(in the rows, 128 means zero)
Rotation paths and how fast each direction turns (degrees each step)
Each turn is a multiple of 5 degrees from 10 to 175, or 0.
Each row of a path follows its step; steps can be skipped.

step 2: [136 136 128 124 126 120 131 127 132 137 114 132 131 132 124 126 126 121
 122 134 134 133 128 127 134 122 129 124 130 126 131 127 133 129 123 129
 131 125 120]
step 4: [130 122 124 136 129 129 121 129 130 133 132 125 121 115 120 122 122 130
 127 128 131 131 134 136 127 129 131 123 127 127 127 120 134 135 127 135
 124 120 129]
step 8: [136 127 125 127 119 126 124 131 127 137 125 131 125 130 118 133 125 125
 127 133 123 138 129 124 136 130 128 123 124 130 132 136 117 125 120 132
 130 125 131]
step 10: [129 135 124 131 136 126 125 131 122 117 135 131 126 118 126 124 119 126
 129 126 125 132 127 133 136 130 120 119 125 129 122 131 133 136 125 130
 131 125 126]
step 11: [137 131 129 119 128 124 125 124 136 132 119 132 131 128 126 128 119 122
 123 127 128 141 129 131 132 125 136 124 139 126 131 129 121 127 124 129
 127 126 122]
step 12: [136 125 125 126 117 123 126 121 121 125 133 140 134 126 127 134 130 135
 119 123 138 127 130 130 129 126 128 131 125 125 129 131 133 127 132 125
 136 130 133]
step 13: [129 126 131 132 133 128 125 131 123 123 132 121 122 118 120 114 122 129
 125 128 132 134 136 139 124 127 125 123 128 131 127 123 126 126 129 129
 135 125 132]
step 16: [131 127 138 135 132 121 131 133 128 119 137 128 126 121 118 121 124 126
 127 125 134 135 121 123 125 130 123 126 129 121 130 127 131 126 125 126
 126 122 137]
step 19: [124 137 125 130 132 128 123 131 123 117 131 136 126 117 124 120 115 120
 130 118 131 128 126 128 130 128 125 127 123 125 131 127 129 127 134 130
 124 127 130]
Directions:
[126 127 131 129 130 127 126 133 129 127 130 126 129 126 130 127 127 130
 129 126 130 126 129 129 131 126 127 126 127 126 130 127 127 130 128 130
 128 128 129]  120
[126 130 126 127 127 124 126 128 128 124 126 127 130 130 128 128 129 127
 126 130 130 127 130 127 125 128 128 127 126 127 126 128 129 126 130 129
 127 129 133]  115
[127 128 126 130 131 126 128 132 129 128 127 127 128 129 126 129 130 124
 125 128 127 132 131 129 129 127 128 129 127 128 130 130 129 126 127 128
 125 127 125]  120

step 2: [125 118 135 123 129 119 127 123 133 125 135 138 126 124 123 115 126 135
 130 124 127 127 127 124 121 124 131 131 135 125 134 124 123 125 121 132
 129 126 128]
step 3: [122 127 133 132 123 125 136 118 127 131 123 131 123 123 126 123 123 134
 132 126 123 137 133 127 130 134 130 137 132 138 124 132 124 127 130 137
 130 129 132]
step 5: [128 129 124 127 133 124 132 122 127 126 127 128 121 137 122 127 133 122
 130 132 131 113 121 131 124 135 120 129 133 136 128 126 133 127 121 131
 124 134 127]
step 8: [131 117 131 126 130 131 133 121 133 121 140 138 129 124 128 123 126 129
 128 124 125 123 131 126 122 128 131 132 134 119 127 122 131 119 127 129
 129 127 121]
step 11: [130 127 130 123 133 119 131 121 124 126 127 135 128 140 123 121 136 128
 132 134 132 122 122 129 124 132 121 122 130 133 129 128 122 127 120 126
 134 134 131]
step 12: [119 132 123 119 128 125 124 123 128 134 128 134 121 130 126 120 119 126
 136 133 131 136 121 132 119 136 128 128 127 128 126 132 127 130 134 130
 136 128 132]
step 14: [131 124 125 132 135 127 128 122 132 122 137 130 118 124 130 125 120 125
 125 126 122 118 127 132 124 129 132 133 136 125 129 125 126 121 124 137
 126 133 121]
step 20: [130 124 125 131 128 125 128 126 126 120 133 130 128 132 128 124 122 125
 129 131 122 117 130 124 126 138 131 128 143 129 128 126 119 121 119 136
 128 128 127]
step 21: [121 134 135 118 128 129 131 114 126 129 128 125 128 128 130 121 123 125
 128 138 122 128 124 126 132 128 129 128 141 136 130 123 127 131 133 133
 129 122 130]
Directions:
[125 127 127 130 124 128 128 125 127 129 127 126 127 128 128 126 130 127
 127 126 129 131 128 128 128 131 128 128 125 127 129 129 127 131 130 129
 126 125 125]  115

step 0: [128 128 127 115 128 124 130 130 117 130 132 123 125 138 135 139 135 129
 136 129 125 124 125 123 130 122 139 132 126 133 126 131 128 131 124 120
 125 126 136]
step 2: [124 128 129 118 129 114 130 129 126 128 133 121 128 131 127 138 136 134
 129 131 130 138 130 130 126 131 136 135 123 137 131 126 130 135 125 138
 125 132 123]
step 3: [126 133 129 121 125 123 135 127 132 131 127 137 121 130 128 128 129 133
 124 133 129 134 125 128 127 131 131 136 129 126 122 126 116 136 130 130
 124 136 111]
step 4: [129 125 135 117 125 118 133 133 126 123 138 126 130 125 129 128 132 127
 117 130 132 122 123 132 126 138 136 127 133 126 120 132 130 135 123 128
 124 128 119]
step 6: [135 115 129 134 125 123 128 131 120 129 127 125 128 127 134 131 132 124
 128 127 126 123 121 133 130 131 145 125 126 122 128 136 130 136 126 132
 122 136 131]
step 7: [129 121 123 126 126 130 130 125 120 134 126 126 128 129 129 141 125 123
 130 128 123 129 119 122 139 125 136 123 120 131 128 122 117 132 124 122
 131 137 125]
step 8: [124 119 126 125 128 126 125 139 119 128 126 125 121 130 128 140 123 125
 123 118 122 134 130 138 127 125 133 129 122 128 127 129 131 136 130 122
 119 135 124]
step 13: [134 119 128 123 117 126 130 131 126 129 133 132 125 135 122 125 131 118
 132 129 131 120 126 121 133 122 140 133 123 130 122 132 128 133 120 129
 125 126 119]
step 14: [139 122 125 121 126 125 126 127 126 122 121 131 125 135 132 138 127 131
 127 130 133 130 128 127 138 130 137 124 125 138 120 131 130 139 131 120
 131 125 123]
Directions:
[131 127 126 130 129 128 127 125 129 127 128 125 129 129 130 126 129 129
 130 129 128 131 128 128 128 131 130 128 126 127 126 129 129 129 131 131
 131 129 132]  80
[131 127 126 130 127 128 127 127 127 124 126 125 126 129 128 131 127 126
 128 129 129 125 127 126 130 124 130 130 127 127 129 128 127 126 127 128
 126 127 130]  55
[129 129 130 129 128 127 129 131 130 128 129 129 127 126 131 127 128 129
 132 127 129 125 125 128 125 129 128 127 126 128 128 130 126 126 125 127
 130 129 132]  60

step 0: [119 139 126 126 133 127 126 127 123 120 122 128 131 126 122 115 129 137
 123 128 122 128 119 131 128 123 127 125 117 121 127 134 131 135 132 125
 126 125 131]
step 1: [134 132 128 129 134 128 130 133 149 117 118 119 131 128 129 127 127 132
 131 126 126 125 123 131 126 123 131 132 129 130 130 127 126 133 123 129
 125 123 122]
step 4: [129 131 126 127 137 134 127 125 139 124 122 128 129 128 131 132 137 134
 129 124 120 125 121 122 132 123 131 134 136 124 135 121 131 129 128 118
 118 125 130]
step 5: [130 141 131 127 130 128 119 126 126 121 132 129 128 140 122 117 131 139
 133 123 127 122 125 134 126 127 134 129 126 124 135 138 126 130 126 128
 127 132 131]
step 7: [125 131 121 129 136 136 132 125 127 126 123 132 126 134 130 123 129 134
 134 129 126 128 113 124 124 130 129 132 131 116 132 130 119 123 136 125
 121 130 130]
step 8: [132 140 123 132 124 126 124 129 133 125 123 131 127 132 128 114 131 135
 135 116 129 125 132 127 124 125 129 125 122 128 128 127 124 141 131 120
 128 123 124]
step 11: [129 124 129 125 126 130 133 135 133 125 120 126 121 132 128 123 130 133
 131 121 123 125 123 132 129 120 127 116 126 127 125 124 122 140 123 118
 120 124 134]
step 15: [125 134 132 133 125 133 130 118 128 124 131 135 140 125 134 119 132 134
 136 125 126 125 123 124 127 130 133 122 125 122 128 127 127 129 131 121
 121 137 134]
step 20: [120 131 127 133 123 132 119 125 132 120 123 126 135 133 126 122 139 136
 131 129 126 132 124 124 129 117 130 124 129 120 132 124 126 124 136 120
 123 128 125]
Directions:
[130 125 126 123 128 128 126 128 131 126 128 127 133 126 130 126 131 127
 127 130 130 130 127 126 130 128 127 127 127 129 128 129 127 128 129 129
 127 130 128]  130
[127 129 129 126 131 126 130 129 126 127 125 125 127 129 128 128 129 128
 129 127 127 127 128 131 131 127 131 125 127 128 127 128 131 127 128 131
 127 131 132]  65
[132 128 131 129 129 128 128 129 129 126 130 126 129 130 125 130 127 129
 127 130 129 127 128 130 125 129 128 129 128 131 126 129 127 125 125 130
 128 131 127]  90
[127 126 130 129 131 130 128 127 132 128 128 131 129 128 128 128 126 130
 131 129 126 128 129 128 128 128 127 127 129 126 130 123 129 125 129 130
 130 129 127]  135
[127 127 129 129 128 131 128 127 126 130 126 129 129 130 127 129 130 126
 130 127 132 127 129 128 127 127 126 127 129 127 128 127 126 133 127 128
 126 133 126]  10

step 2: [121 135 131 130 126 126 124 131 124 129 120 132 134 136 126 127 141 126
 121 117 124 131 122 135 122 131 126 130 124 134 130 134 118 131 137 130
 121 129 130]
step 7: [130 120 121 126 130 133 128 131 124 133 128 126 126 117 126 128 129 116
 130 133 117 127 126 129 127 142 120 126 136 135 133 130 120 124 131 127
 124 123 124]
step 8: [123 133 124 129 130 119 140 115 126 136 112 126 137 128 133 126 130 124
 128 125 125 130 127 127 130 133 127 120 137 127 128 128 130 134 126 126
 128 131 130]
step 9: [128 124 122 130 122 132 119 132 128 129 125 130 137 116 127 125 136 123
 129 122 134 128 125 126 135 134 125 127 135 133 139 138 129 134 127 133
 122 121 127]
step 10: [130 133 134 124 129 120 132 130 124 130 116 127 141 128 132 120 127 129
 133 126 124 130 133 126 129 130 129 135 138 138 129 124 125 133 139 129
 129 132 123]
step 11: [127 132 128 135 132 128 129 129 131 132 123 127 135 121 120 119 132 121
 133 122 144 130 125 132 127 127 116 128 127 128 127 128 127 124 131 127
 120 119 122]
step 14: [120 130 140 118 133 131 130 122 129 127 126 119 134 124 134 128 123 120
 132 126 126 126 132 130 132 137 121 131 124 131 127 133 118 129 122 122
 128 121 131]
step 20: [134 122 131 123 134 127 135 131 128 135 125 133 128 115 124 132 136 122
 129 131 133 123 130 135 129 136 129 129 131 138 128 133 126 131 140 129
 129 122 133]
step 21: [122 131 130 126 124 123 131 117 128 131 122 125 134 131 128 125 133 114
 130 123 127 142 131 136 125 121 128 123 128 140 125 132 125 134 129 127
 127 128 124]
Directions:
[126 130 128 127 126 131 125 128 129 129 126 131 130 130 128 128 129 128
 124 129 127 127 131 129 128 128 128 126 127 127 131 127 131 128 127 132
 128 127 129]  110
[127 130 126 130 130 128 126 129 127 129 130 129 128 127 127 127 126 130
 130 130 127 128 128 129 127 127 126 126 127 125 129 122 126 129 131 126
 130 125 126]  60
[125 129 125 132 131 127 129 128 132 126 127 127 128 127 130 129 127 129
 126 127 128 130 128 131 125 128 128 129 127 129 129 130 129 130 126 126
 127 128 129]  110
[128 128 126 127 129 133 124 128 124 129 131 126 130 128 128 128 128 128
 128 127 126 130 127 130 128 131 128 132 127 127 127 129 128 129 128 129
 127 129 128]  145
[131 128 128 128 128 129 128 125 128 127 128 126 127 125 128 130 124 125
 130 126 123 126 129 130 127 126 127 125 126 129 126 128 129 128 126 129
 127 127 129]  45

step 0: [127 130 140 136 123 130 126 136 130 127 126 137 124 136 126 129 134 124
 134 126 126 121 122 127 121 130 131 117 135 126 136 125 136 129 125 117
 114 129 130]
step 1: [130 137 130 118 125 124 127 126 127 134 121 126 132 132 125 124 127 134
 132 131 132 124 134 133 126 122 125 134 130 116 131 130 129 116 121 133
 147 134 123]
step 2: [128 116 133 126 135 124 125 132 133 126 126 119 131 130 126 139 140 122
 119 124 124 131 125 135 131 131 132 120 123 140 124 138 124 128 126 131
 131 128 136]
step 3: [132 124 132 130 125 137 120 129 127 129 131 130 116 128 126 133 116 134
 137 133 114 133 130 123 125 128 119 124 127 124 139 124 137 134 134 124
 133 129 129]
step 4: [126 133 121 116 127 124 138 130 118 130 140 127 130 121 134 130 137 134
 128 127 129 123 121 130 132 118 130 128 121 124 136 128 116 123 129 128
 129 135 125]
step 7: [130 122 124 130 125 131 137 117 131 127 128 124 133 127 119 141 131 125
 125 126 131 124 136 131 144 128 136 124 127 125 127 131 113 132 136 132
 127 129 125]
step 8: [125 130 128 138 129 133 125 136 125 136 134 138 133 132 129 132 129 134
 124 129 124 126 131 128 119 135 121 116 139 124 131 127 135 131 127 124
 118 121 139]
step 18: [120 126 137 124 126 114 135 118 135 130 124 122 130 127 115 133 134 119
 123 130 123 133 136 127 137 128 122 122 130 136 133 132 130 133 127 124
 129 128 127]
step 20: [137 125 123 112 123 128 131 126 121 129 132 136 129 127 122 142 118 132
 122 120 128 129 128 129 132 125 130 126 133 123 125 131 115 118 132 129
 133 130 126]
Directions:
[128 128 128 127 132 128 128 130 127 129 129 130 132 128 127 126 129 128
 128 131 129 128 128 125 129 127 126 127 126 130 130 129 128 124 130 126
 128 124 130]  170
[131 127 126 126 128 130 130 127 129 128 128 129 128 128 125 129 130 126
 127 128 126 129 125 126 128 132 131 125 130 130 127 127 128 126 127 128
 127 129 125]  140

step 0: [127 125 130 124 119 130 133 119 127 118 136 126 133 129 131 127 134 135
 122 124 128 131 113 124 123 127 124 135 132 127 124 130 125 132 127 121
 136 125 131]
step 2: [131 130 135 125 121 126 130 134 132 116 125 129 124 128 136 131 127 125
 126 133 128 129 120 133 129 133 120 135 128 132 131 135 129 142 131 126
 117 132 122]
step 3: [132 121 132 123 124 132 131 129 130 124 138 129 128 130 132 133 134 127
 116 137 133 128 127 122 133 119 123 125 129 117 135 119 128 126 125 124
 128 127 136]
step 6: [130 129 133 126 127 123 125 129 133 118 131 124 125 125 127 130 130 139
 121 135 126 118 124 117 133 135 134 121 124 120 127 134 128 135 130 125
 134 123 134]
step 7: [126 133 120 131 128 126 129 131 133 126 122 129 129 127 139 131 136 124
 133 129 135 117 133 130 131 124 133 127 137 125 131 125 121 138 124 129
 119 119 129]
step 8: [129 136 128 119 123 126 141 129 123 126 132 128 137 125 135 123 135 133
 121 128 127 135 119 124 125 127 131 129 133 125 130 137 123 137 126 124
 133 130 124]
step 14: [133 122 130 130 130 129 130 127 127 122 132 121 127 119 125 131 130 131
 118 137 130 127 116 117 126 127 124 127 122 120 134 133 132 135 130 128
 130 129 138]
step 15: [131 127 126 129 127 133 120 135 134 124 117 135 128 127 131 129 138 122
 127 134 131 115 136 127 130 126 128 125 135 129 126 127 123 137 127 131
 127 131 139]
step 18: [123 128 115 133 129 123 134 124 130 132 123 131 128 116 131 123 139 137
 134 130 129 115 125 132 127 128 131 131 132 126 129 135 127 135 130 131
 126 124 131]
Directions:
[128 130 128 125 128 125 128 125 127 128 129 128 130 128 130 126 131 128
 130 124 129 127 126 129 129 130 130 129 124 127 128 127 126 127 126 130
 127 128 128]  35
[127 128 127 127 127 125 127 129 130 125 129 129 127 128 126 127 125 128
 126 126 125 128 126 127 126 130 128 129 128 129 127 133 128 132 127 128
 131 129 128]  175
[129 130 127 127 129 124 126 128 128 125 127 129 126 126 129 133 129 126
 128 131 129 128 131 128 128 131 126 128 126 128 128 131 127 126 130 128
 126 128 130]  85

step 3: [138 119 138 133 132 128 131 125 125 123 123 119 125 115 124 122 131 120
 123 126 126 124 137 135 133 126 134 132 131 126 129 133 128 126 131 124
 128 119 139]
step 6: [123 135 134 130 132 125 129 126 133 130 122 126 129 117 139 125 134 118
 128 128 133 125 136 128 134 128 136 126 128 128 132 120 121 134 127 124
 139 125 116]
step 8: [134 127 129 128 124 125 131 126 127 124 130 117 127 127 130 132 138 132
 125 124 141 133 130 119 115 132 117 125 122 128 117 128 134 129 131 134
 122 128 129]
step 10: [133 119 121 130 132 127 127 131 120 117 129 125 132 136 126 118 125 125
 132 126 113 129 117 135 129 129 124 125 134 135 126 127 135 125 128 124
 127 130 135]
step 12: [128 142 129 124 123 129 126 125 128 131 124 134 123 124 127 137 121 125
 128 131 129 125 123 143 135 127 135 128 130 123 125 133 122 134 122 131
 141 133 133]
step 15: [125 132 124 128 126 135 135 128 126 120 131 134 120 128 128 135 128 124
 126 133 127 125 141 132 132 123 124 130 116 135 114 125 135 128 121 130
 129 135 129]
step 16: [132 119 134 127 134 118 130 130 128 121 128 125 125 123 129 123 139 130
 125 127 118 138 134 127 126 135 119 127 129 134 126 113 127 133 129 123
 131 128 120]
step 17: [127 132 125 130 124 139 124 134 124 122 137 125 127 128 134 127 127 123
 144 133 130 134 118 124 129 131 130 121 131 123 136 114 127 131 135 130
 127 127 124]
step 20: [128 130 115 134 122 139 123 125 132 127 129 125 123 135 126 127 125 125
 120 126 130 125 109 131 127 126 134 126 135 125 129 130 136 137 124 128
 124 135 130]
Directions:
[128 129 129 131 127 130 128 132 130 127 126 127 125 127 129 126 128 129
 125 129 126 127 127 125 131 127 123 130 128 127 126 129 128 126 129 127
 127 129 129]  60
[125 128 128 128 126 130 129 130 124 129 127 127 126 129 129 130 130 131
 128 126 132 126 130 130 129 128 128 127 126 128 128 129 127 127 128 130
 131 128 129]  115
[127 130 129 128 128 128 128 126 127 128 130 128 127 126 128 128 128 126
 128 130 131 128 128 127 131 128 131 131 130 132 123 127 127 127 127 127
 129 125 131]  120
[128 126 130 129 128 129 129 129 126 128 129 128 129 125 129 129 125 129
 131 129 125 132 128 131 130 128 126 126 128 129 129 127 125 128 130 128
 126 127 132]  55

step 2: [122 127 131 132 135 126 121 134 133 128 127 131 128 127 128 134 129 139
 130 128 119 125 127 137 131 123 131 125 132 127 128 133 126 120 130 125
 130 141 131]
step 3: [126 131 128 129 132 124 121 126 126 130 133 128 117 132 132 134 128 135
 127 121 139 120 133 130 133 133 133 124 133 128 134 132 131 130 129 128
 125 128 135]
step 4: [135 129 134 130 136 125 123 133 130 129 125 121 127 128 124 137 130 128
 129 123 126 126 135 123 128 138 127 132 122 123 126 128 133 127 119 125
 131 129 136]
step 11: [129 123 121 124 133 121 125 132 133 134 131 124 117 125 121 125 127 129
 126 128 130 130 134 134 130 132 124 129 129 121 128 138 135 121 134 124
 124 128 126]
step 12: [131 138 121 128 133 124 122 129 133 123 125 117 132 137 128 128 128 130
 126 124 131 131 130 137 129 134 129 134 125 124 125 124 134 131 131 128
 122 122 128]
step 13: [126 136 136 122 140 125 131 135 126 129 122 125 128 127 128 122 125 127
 125 124 125 139 130 128 127 127 134 133 132 125 125 124 129 126 135 129
 132 131 133]
step 17: [130 122 125 130 131 128 123 128 136 129 126 130 124 130 116 128 122 130
 128 123 125 135 130 134 132 137 126 125 130 128 126 135 133 128 128 120
 117 130 131]
step 19: [125 137 131 131 135 122 132 141 130 122 123 125 121 122 123 127 126 129
 127 126 126 133 128 133 127 124 127 128 128 124 126 125 129 114 128 131
 127 129 133]
step 21: [126 130 135 133 128 126 126 132 128 129 133 129 137 133 129 133 131 126
 130 119 124 131 134 129 130 132 136 132 127 123 132 126 124 124 134 122
 137 122 138]
Directions:
[127 127 128 127 126 128 131 126 130 129 130 129 130 126 126 126 131 129
 129 128 126 126 129 130 129 129 128 132 124 126 129 130 128 129 131 128
 128 126 128]  70
[126 127 127 130 127 125 128 126 127 131 129 128 127 129 127 131 129 125
 130 126 129 128 128 126 130 129 127 128 126 129 130 129 131 129 126 124
 132 130 128]  60
[131 127 127 127 130 129 127 127 127 127 128 127 125 125 128 126 130 129
 127 126 130 128 130 128 128 132 124 128 127 129 127 129 129 127 125 126
 126 128 126]  55
[127 127 128 126 127 128 132 127 129 129 124 125 127 129 128 128 129 129
 125 129 125 129 127 126 126 128 127 125 126 126 130 130 129 127 127 127
 127 131 131]  120

step 0: [126 132 132 135 117 128 133 130 136 124 134 129 121 124 127 130 130 139
 128 123 134 122 136 126 128 127 132 129 135 131 133 132 126 128 133 129
 134 131 123]
step 1: [124 126 126 126 127 127 125 120 124 133 131 121 129 125 127 129 136 131
 128 121 125 116 134 128 132 124 120 121 128 126 127 126 131 125 134 134
 120 125 121]
step 2: [131 128 135 125 125 125 139 123 130 127 129 123 118 128 131 136 130 124
 131 131 128 120 125 123 119 127 123 133 133 130 133 127 131 131 135 132
 129 131 134]
step 3: [128 132 131 125 126 128 127 123 124 136 134 126 120 129 121 125 123 125
 131 120 133 122 136 119 127 137 132 129 122 127 126 135 122 128 132 129
 123 129 123]
step 8: [131 127 126 127 128 131 130 119 117 135 130 123 126 130 124 133 133 124
 126 116 129 125 124 125 120 124 120 123 122 126 130 125 129 132 130 131
 120 128 132]
step 13: [128 138 132 139 125 133 130 126 128 133 126 127 120 125 124 130 133 134
 132 125 129 130 131 134 119 121 126 126 130 130 132 126 126 135 138 133
 128 129 126]
step 14: [122 119 131 124 130 122 133 126 124 136 129 125 124 122 126 130 130 126
 131 120 132 124 123 128 129 126 129 123 127 131 130 138 131 121 135 139
 127 126 124]
step 20: [129 121 134 133 120 125 138 127 131 132 124 129 119 130 124 130 132 132
 134 126 136 128 131 129 123 131 124 123 128 136 129 127 128 134 135 134
 130 137 131]
step 21: [128 116 124 124 127 126 128 130 125 130 140 126 127 128 122 128 130 128
 131 120 133 122 127 119 128 133 127 123 124 120 129 133 129 125 130 132
 119 124 129]
Directions:
[125 129 127 128 127 131 126 126 128 126 127 127 128 129 128 128 128 125
 130 127 126 128 126 128 125 129 129 125 126 127 127 122 128 127 127 129
 125 130 126]  160
[130 127 127 126 130 127 130 129 124 126 131 128 127 128 131 130 129 126
 128 130 125 127 128 125 125 126 128 130 129 126 129 128 129 128 126 129
 126 127 129]  110
[129 123 127 129 130 128 126 133 128 128 127 129 127 130 129 126 127 129
 129 127 129 131 125 130 126 126 128 128 127 129 128 127 125 129 131 130
 126 127 126]  10
[130 127 128 126 128 128 128 127 127 128 127 127 126 130 126 129 127 126
 125 130 132 131 130 126 131 128 128 129 128 129 129 126 126 128 127 128
 126 133 128]  85
[127 130 127 129 128 128 124 127 126 130 126 125 126 129 129 129 128 126
 126 129 126 127 127 127 129 125 127 129 130 129 128 128 129 128 134 126
 129 128 128]  65
[127 127 129 128 129 127 128 129 132 127 125 125 126 126 128 124 127 127
 126 127 129 127 127 127 128 128 130 131 129 129 129 126 131 126 127 130
 128 126 131]  145
